In the data rows, 128 means zero.
Some points:
[146 152  83 170 152  90 108 170 154  68 108 177 149 182 204 167 141 143 138 129 165 121  95 134 157 146 165 197  97 122 145  85 110  95 127  76 151 154 150 129 108 171 193 151 147 152 145 131]
[132 186  89 116  73  82 112 100 144  91 117 160 157 177  77 143 168 202 154 162 104 150 140 111 136 157 103 170  97 125 118 148 103  91  96 208 150 131  74 131 129 164 128 114 116 151 146 181]
[130 167 112 122 183  97 130 130 135 174 147 164 129  87 100  87 133 106 179 103 127 128  90 170 125 158 125 153 160 185 138 200 110 117 119 116 113 156  91 124 160 147 108 107 184 197 144  81]
[106  59  86 136 127 174 133 174 133 153  76 127 130 156 135 101  81 140 115 104  90 170 134 137 184 154 160 151 120 128 137 139 139 169 119 156 144 197  67 139 103 118 139  85 116 108 161  66]
[121 109 115  79 121 110 139 128 105 137 113  98 144 166 154 160  88 114 146 142 136 208 111  99  61 159  91 102  76 121  99 124 112 103 177 115 197 106 150  67 136 156 105 170 103 178 180 132]
[122 103 169 202 168 142 161 134 153 163 157 144  63 197  86 137  78 134  86 142  96 131 116 171  89 152 130 148 125 163 180 122 114  95 134 162 108 114 116 133 120 154 106 116 100 129  76  87]
[119  77 186 103 107 131 144  89 118 115 195 134 134 130 116 139 147 142 136 144 111 155 132  63 137 126  96 123 134 153 115  74  87 132 174 119 139 136 118 166 181 131 197 180 185 108  93 126]
[159 164  96 146 129 144 154 168 100 156 106  98 133  97  70  75 177 137  90 145 168 146  84 115 113 109 154 149 125 126 113  97  66 153  93 124 113 152 138 187 109  84 126 182  90 126 129 172]
[164 139 157 141  98 137 118 104 101 106  69 193  74 165 164 117 125  90 184 120  72 133 156 163  97 120 169  87 130 177 129 133 133 146  95 126 124 132 107  92 148  66 120 171 131 176 115 163]
[ 62 170 181  75 127 128  90 143  89  99 120 142 108 110 129  98 125 127  98 169 128 122 152 198 120 110 144 105  85 117 114 125  95 112 130 102 116  74 136 190  70 173  92 150 176  98  98 114]
[104 182  94 116 144 137 117 144 156 186  76 128  95 144  79 144 158 193 139 126 134 166 152 138 112  62 169 102 117  82 136 128 127 114 136  86  86  95 128 108 171 135 179 144 171  99 155 139]
[ 98 127 132 170 106 103  36  77 112 125 120 110 123 105 146 126 156 129  98 105  98 173 151 132 160 128  82 100 148 129 117 121 125  63 154  68  66 120 114 144 136 117 156 141  47 136 135 110]
[163  56 114 129 129 152 123 140  86  99 103 132 152 111 119 171 171 164 169 110 145 138  63 209 154 106  74 131 174 111 153  89 129 120  86 165 131  83 103 112 114 161 135 157 168 153 153 155]
[158 118  95 147 133 151 116 162 147 186 147 163 208 136  85 154  51  81 174 112 104 113  98 160 190 154 126 161  91  99 117 169 132 143 108 118 136  82 111  98 147 100 124 135  88  87  61 120]
[121 116 170 128  77  82 163  87 126 113 152 100  83 131  84  95 117  74  99 124 154 134 111 117 170  62 122 133 126 134 132 177 141 190 157 107 125 101 164  90  64 166 182  86 100 171 103 173]
[115 142 146 147 105 153  78 159 163 100 146  99  62 116 130  94  87 130 205  72 125  44 120 126  99 141 120 165 157 164 136  99 109 157 163 131 178  72 106 145 132 107 106 100  81 107 173 122]
[106 161 153 123 171 161 128 135 129 121 138 150 176 180  83 141 113 120  67  83 120 132 120 112 155 175 135 113 168 151 167 158 131 155  50 119 160  65 140 121 113  76 125  92 134 161 189 101]
[102 110  85  62 107  64 164 149 159 171 149 161 176 150 166 119  81 133 126  86 126 114 121 128 120  56 124  64 174 186 167 110 150 120 131 165 164 174 182 137 109 104 111 103  86  77  99 114]
[ 68 120 114 121 163 128  55 148  73 131 172 113  93 126 172 153 102 131 128 141 174 129 151 100  96  92 123 121 118 115 105 110 146 114 117 174 152 164 129 139 171 112 132 130 135 173  67 187]
[107 115  92  70  63 180 139 165 149 164 158 147 154 175 174 205 206  91 103 158 106 115 114 113  67  99  72 169 146 178 158 165 145 161 155 138  92 158 173 126 106  76 100  80 111  91 104  96]
[125 123 168 161 168 176 142 177 195 103 119  98 109  56 111 158 160  94 164 157 111 165 165 153 174 144 142 142 121 166 167 181 105  60 127 131 172 146 139 113 102  97 128 132 125 155 153 190]
[172 154 206 151 131 127 136 164 160 180 190 116 132  85 145  95 157 142  74  92 111 143 147 145 146 124 132 155 115  88 184  92 143 162  53  72 108 129  87  69 124 130  69 106 119  92 150 162]
[108 142 121 109  81  95 155 104 130 125 170 133 101  82 182 175 110 156 173  89 178 141 154 133 125 165  90  79 101  58 118 133  54 147 145 147  78 151 139 149 101 102 137 161 154 129 127 130]
[124 157 115 100 137 130 134 136  41 117 161  38 109  87 116 121 120 119 136 125  57  94 118  93 163 167 205 126 138 143 175 118 133 138 167 138  69 111 154  72 104 147 104 142 106 108 104  96]
[105 172 138 177  59 117 127 120 112  93 106  54 129 154 126 154 111 127 141  89 139 112 132 129  99 149  93 141 170 112 104 151 146  94  89 132 187 191 165 104 169 154 113 168 160 116  92  80]
[180 167  95 109 102 173 134 103 128 143 135 138 122  72 139 154 125 182  85 127 164 135 151 157 163 105 144 154 105 157 108 152 226 168 160 127 113 119 157 184 164 157 109 167 112 145 158 136]
[213 106 162  99 126  76  84 134 122  91  98  98 116 123  90 140 101 119 150 137 197 178 177 121  90 170 139 119 163 166 126 140 158 117 113 104 105 123  68 110  67 139 149 129 168 105  89 125]
[ 95  92 105  84  90 108 111 119 129  98 100 146 128  99  53 158 155  58  81 138 153  56 158 143  96 163 136  85 125  95 149  71 135 148 152 136 127 164 143 141 188 182 140 121 106 167 121 140]
[159 144 140  91 140  92  82  86 187  99  93 111 140 134 169 157 106 133 126 157  80 167  35 121 156 106 140 153 147  85 112 110 120 127 123 164 140 159 169 185 144 125  92 109 170 144 159 138]
[185 117  81 133 127 142 115 153 156 141 120 101 107 125 141 144 140 150  95 142 131  90 150  79 186  79  77  38  98 139  72 115  76  79  83 100 107 133 149 134 141 165 113 120 171 146 134 115]
[ 95 122 134 167 133 104 167 141 118 120 113 209 113  32 109 113  72 116  86 131  97 124 159  41  99 122 126 169 173 139 106 111 146 143 134 135  92  86 141 100 110 108  86 114 129 102 116 138]
[123 172  64 140 169 147 178  74 134 124 108 126  97 139 121  98 152  67 123 127 129 125  65 115 165 152 111 123 100 120 152 109 191  98 102 119 153 138  65 134  96  85 113 112 156  61 127 142]
[159 105  75  87 168 134 159  73 136 103 120  89 111 104 138  82 150 171  92 140 121 107 177 176 145  96 115 177 128  58 147 130  92 148 158  83 142 123 139 124 154  75 133 119 129 148  72  94]
[108  88 132 136 134  96  80  77 110 163  98 130 157  94 164 150 147 160 115 190 153  71 102  76 116  88 109 106  88 122 145 146 111 192 110 161 181 146 113 128 159 162 167 173 119  94 175  86]
[132 152 120 143  84 163 123 132 141 124 168 117 135 161 160  66  70  90 168 230 159 145 155 143 116 160 170 110 220 107 122 126 121  90 108  98 104  95  98 109 135 140 131 141 130 155 168 157]
[122  69 160 101 156 159 136  74 126 191  73 123 151 171  81 114 154 157 157 111 159  86 160  68 155 121 149 181  92 104 131 108 162  99 115 101  92 150 174 173 108 112  86 147 138 144 141 148]
[ 85 109 151 147 184 157 135 122 179 137 167 154 157 161 119  99 119 141  99 103 101  71 103 152  72 159 131 129 156 140  81 149 157 157 193 159 129 166 101  63  68 116 117 160 119  93 125 140]
[136  60  83 132 108  99  80 144  90  97 170 166  95 156 140  55 160 124 162 126  92 158 123 121  94 165  99  97  87 109 124 167 160 133 120 151 162 146 211 127 163 152 149 117 166  98 157 136]
[128 149 154 190 136 105 167 124  71  95 111  98 173 142  98 114 117 129 122 156 170 139 161 182 154 125 117  79 116 188 105 101 102 177 198  92 104 133 131 135 165 118 106  99 132  93 147 168]
[153 139 139 142 169 130 156  95 126 157 108  95 108 109 149 136 156  91 107 108 164 151 162 162 135 119 152 186 105 117  23  86 102 122  81 180  90  71 145 124 136 121 178 103 123 121 167 113]
[143 136 200 131 119 168 152 170 154  79 118 160 150 131 171  71 120 124 114  96 162 111  85  91 104 139 151  99 119 119 169 168 153  93 183 198 114  87 102 106 151 104 131  94 108 131  95  73]
[111 100  97 171 159 125 168 154 139 154 156 142 172 148 176 170 196 110 117  86 106 108 123  73 129 104 190 119 163  99 113 173 148 155 162 119 187  97  84 183  98 152  98  98 108 126  77 110]
[138 157 195  96 141 136 173 120  92 113 131 120 148 101 132 154 101 163 182 169  89 104 130 134  79 115  98  91 108 107  94  92 158 108 104  82 105 176 134 162 131 140 190  80  90 152 121 118]
These points spread out most along one direction. Where along it does each point below lie, from 0 to 99? 50 is the average, and the first point above lies past it. One standard deviation of the points above along it is 16.
[ 95 122 134 167 133 104 167 141 118 120 113 209 113  32 109 113  72 116  86 131  97 124 159  41  99 122 126 169 173 139 106 111 146 143 134 135  92  86 141 100 110 108  86 114 129 102 116 138] --> 32
[123 172  64 140 169 147 178  74 134 124 108 126  97 139 121  98 152  67 123 127 129 125  65 115 165 152 111 123 100 120 152 109 191  98 102 119 153 138  65 134  96  85 113 112 156  61 127 142] --> 36
[102 110  85  62 107  64 164 149 159 171 149 161 176 150 166 119  81 133 126  86 126 114 121 128 120  56 124  64 174 186 167 110 150 120 131 165 164 174 182 137 109 104 111 103  86  77  99 114] --> 33
[ 62 170 181  75 127 128  90 143  89  99 120 142 108 110 129  98 125 127  98 169 128 122 152 198 120 110 144 105  85 117 114 125  95 112 130 102 116  74 136 190  70 173  92 150 176  98  98 114] --> 62
[159 164  96 146 129 144 154 168 100 156 106  98 133  97  70  75 177 137  90 145 168 146  84 115 113 109 154 149 125 126 113  97  66 153  93 124 113 152 138 187 109  84 126 182  90 126 129 172] --> 57
[104 182  94 116 144 137 117 144 156 186  76 128  95 144  79 144 158 193 139 126 134 166 152 138 112  62 169 102 117  82 136 128 127 114 136  86  86  95 128 108 171 135 179 144 171  99 155 139] --> 67
[106  59  86 136 127 174 133 174 133 153  76 127 130 156 135 101  81 140 115 104  90 170 134 137 184 154 160 151 120 128 137 139 139 169 119 156 144 197  67 139 103 118 139  85 116 108 161  66] --> 29
[163  56 114 129 129 152 123 140  86  99 103 132 152 111 119 171 171 164 169 110 145 138  63 209 154 106  74 131 174 111 153  89 129 120  86 165 131  83 103 112 114 161 135 157 168 153 153 155] --> 63
[130 167 112 122 183  97 130 130 135 174 147 164 129  87 100  87 133 106 179 103 127 128  90 170 125 158 125 153 160 185 138 200 110 117 119 116 113 156  91 124 160 147 108 107 184 197 144  81] --> 38
[132 152 120 143  84 163 123 132 141 124 168 117 135 161 160  66  70  90 168 230 159 145 155 143 116 160 170 110 220 107 122 126 121  90 108  98 104  95  98 109 135 140 131 141 130 155 168 157] --> 51
[111 100  97 171 159 125 168 154 139 154 156 142 172 148 176 170 196 110 117  86 106 108 123  73 129 104 190 119 163  99 113 173 148 155 162 119 187  97  84 183  98 152  98  98 108 126  77 110] --> 27
